Each row is where one point has got to under a steady rotation. How many ticks took it there?
The counts run from 0 to 440.
[144 129 115 133 136 123 158 178  73 128 148  89 133 115 167 153 163 145
 184 133  99 124 160 134 163 127 112  70  94 159 113 109 102 158  84 128
 136 124]	251
[134  94 188 159 155 144 154 118 116 129 129 108 135 163 100 142  69 144
 125 185  80 106 135 122 112 126 112 147 135 142 127 180 134  88 131 124
 150 155]	55
[ 92 122 152  91 111 134 101 133 122  84 101 118  88 153 114 108 121  68
 105  82 115 131 140 117 125 144 137 118 138 152  81 101 143 128 157  99
 169 110]	175
[123 113 147 110 119 108  59  74 118 123 131 121 163 108  83 104 112 160
  78 142 106 124 153 132 109 144 161 115 134 173 129 160 127 127 163 145
 151 170]	239
[137  59 120 153 108 137 113  85 134 148 144 123 126 137 108  79 125 159
 181 120 103 114 156 113  84 154 114 133 115  78 110 167 139  87 131 159
  80 136]	121
[142  84 109 153 110  83  94 139 137 128 106 110 177 153 143  89  94 164
 129 118  97 184 106 144 144 103 147 128 105 113 148 114  87 121 175 119
 100 115]	25
[120  95 182 157 149 138 154 175 114  96  95 121 124 175 113 122  63 162
 113 145 134 124 118  99  94 128 150 132 177 137 154 138 130 100 163 146
 115 136]	223
[190 141 172 115 161 142 132 118 111 172 120 126 203  75 125 142 158 156
  97 132 144 123 122 124 146  74 135 128 147 152  96  95  95 155  98 120
 144 100]	260
[140 126 111 170  88 119 144 160  87  95 121  92 109 108 129 116 139 150
 106 120 155 160 146 128 130  93 144 172 123 165  58 130 118 128 109  94
 159  84]	85
[103 164 140 126 157 167 133 140  85 116 125 154  95 115 104 129 138  65
 122  94 201  82 112 119 124 113 154 123 179 135 100 116 158 141  99 159
 107 135]	109
[ 84 167 120 142 108 135 106 107 151 137 111 155 100 168 156 128  97  85
 108 106 131 116 144  67 168 154 130 120 112  87  94  92 119  83 112 117
 183  83]	282
[135 140  84 146 134 132 158 161 125 151 144 138 153 152 181 162 137 132
 119 153 144 177  85 119 138 113 112 108 151 149 196  88 105 154 116 123
 162 140]	204
[133 149  77 163 159 111 129 170 140 123 143 126 190  76 117 148 126 157
 130 141 164 133 101 143 122 127 156 120 134 100 160 144 111 137 120 126
  87 135]	91
[129 159 110 115  95 135 134 127 110 107 154 164 164 101  88 108 114 191
 133  99 213 162 124 110 106 141 182 133 132 164 143 138 125 165 120 128
 139 154]	20
[144 116 146 142 161 135 166 159 156 117 162 114 131 110 131 131 129  85
 179 174 112 128  95 142 129 117 124 197  96  99 156 170 140 126 127 114
  70 142]	207
[103 124 113 188 152 140 161 133 111 120 119  98 166 109 112 161  90 180
 158 172  86 135 153 110 121 132 136  94 128 115 126 171 152 128 100 136
  90 126]	162
[138 119 108  84 154 122 108 113 138 181 152 118 100 119 140  92 162  89
 197 117  78  90 160 142 149 142 137 116  74  80 124 135 125 122 123 124
  96 132]	297
[112 115  69 138 172 149 135  93 143 169 121 154 141 135 133 140 183 106
 120 146 106 101 120 155 115 160 104  83 142  93 159 117 119  92 127 132
 157 111]	52
[148 130 171 114 148 117 147 196 131  98 105 137 116 173 145 144  39 149
 139 112 121 105 135  97 133 137 166 132 145  85 142 156 156 109 143 128
 131 129]	400
[143 105 150  91 117 119  48 108 130 127 128 146 109 124 125  72 182  87
 117  82 123  89 122 165 129 144 100 161 100 139 100 124 131 109 123 138
 156 156]	414
[145 100 104  92  96 130 112  92 204 104 117 147 121 124 126 108 166  98
 105 133 126 148 107 136 128 124  82 156  95 174 182 116 116 169 105 128
 129 148]	255
[111  97 105 106 154 102  96 131 118 128 138 110 134 138 105 119 129 130
 140 130  89 118 118 153 130 161 132  54 140 174 171 145 127 168 138 155
 109 193]	72
[165 146 122 143 121 106 100 174  99 123 101 114 103 139 154 132  74 173
 133  73 150 116 166 111 171 121 182 107 108 124  86 139 124 160 107 154
 154 111]	242
[ 99 143 106 129 175 138 119 187  93 149 145 127 145 115 101 159  93 146
 168 102 129  85 143 152 139 170 171  98 140  86  99 159 154 108 130 124
 106 129]	3
[161 107 188 100 143 101 118 179 112 108 118 131 164 148 172 130 124 140
 100 136 109 140  93 132 144 106 161 137 146 165 182 100  99 154 147 152
 147 161]	311
[140 118 154 155 166 117 104 124 135 122 129 119  82 175 140 139  79  96
 117 151  76  84 137 139 160 161  99  75 123 150 124 139 122 110 106 148
 157 159]	231
[ 93 146 115 185 115 145 114 146 132 163 139 118 148 118 167 122 170  96
 130 167 103 120 155 119 146 130  41 114 116 119 101 107 138  68  76 146
 137 109]	211
[112 110 115  71 121 124 139 132 147 153 160 161 160 159 186 119 142 154
 173 115 126 150 103 112 147 161  96 102  97 130 196  77 120 133 121 126
 156 140]	362
[ 94 142 119 108 184 129 110 172 134 111 129 141 132 118 121 135 126 100
 143  87 126  57 125 137 143 172 151  65 139  81 146 111 147 141 139 132
 105 141]	2
[ 88 117 114 117  81 147 124  96 196 114 122 136 168 113 113 121 147 145
 129 149 122 173 112 103 102 116  90 160  91 144 173 142 144 145 106 141
  97 147]	432
[104 121 105 116 143 141 141 143  77 145 130 153  86 194 174 134  92 107
 139 104 119 159 129 129 150 165 124 104 153 139 130  97 152 137 124 131
 168 137]	292
[145 103 112 140 139 134 184 126 145 111 169 131  93 175 116 105  78 128
 160 133 163 126  96 127  97 168 145 140 124 130 163 173 123 143 151 119
 128 183]	294
[101 132  97  81 119 137 129  72 178 134 161 140 147 140  98 119  84 156
 168 127 113 142 118 102 112 179 140  99  86 128 173 162 130 149 124 114
 148 158]	10
[168 107 118  57 114 153 148  58 152 148 141 134 122 116 103 116 160 175
 143 118 129 112 120 124  99 128 132 154 126 137 136 138 105 156 137 101
 189 119]	412
[126 155 135  86 100 113 101 126 163 127 147 141 180 127 143 113 125 143
 114 140 135 135 124  77 172 118 132 123  92 150 156  71  69 110 144 105
 187 132]	194
[102 127  94 133 112 130  97  80 200 116 143 162 132 129  76 110  87 168
 129 123 141 121 133 106 109 159 116 119 106 107 126 176 148 106  99 141
 137 161]	345
[113 173 105 150 131 150 157 118 144 160 147 145 134  90 108 161 108 117
 151 151 138 130 109 146 136 111 119 176 115  96 103 172 171 155  60 129
 108 129]	100
[ 98 163 105 133  91 157 146  91 142 118 136 136  63 132 102 109 152 123
 157  97 161  99 180  92  97 150 143 145 105 108  82 156 149  96 109 130
 148  95]	59
[121 159 147 165 103  91  66 132 114 112 112 136 143 118 106 121 100 123
  74 162 126 146 128 158 152  97 139 175 129 151  99 161 176 127 120 151
 131 153]	151
[131 142 108 119 155 177 163 141 113 114  85 129  86 136 136 161 160  92
  90  96 150 131 107 123 133 105 151 116 169 144 126  89 131 156 115 104
 138  78]	332
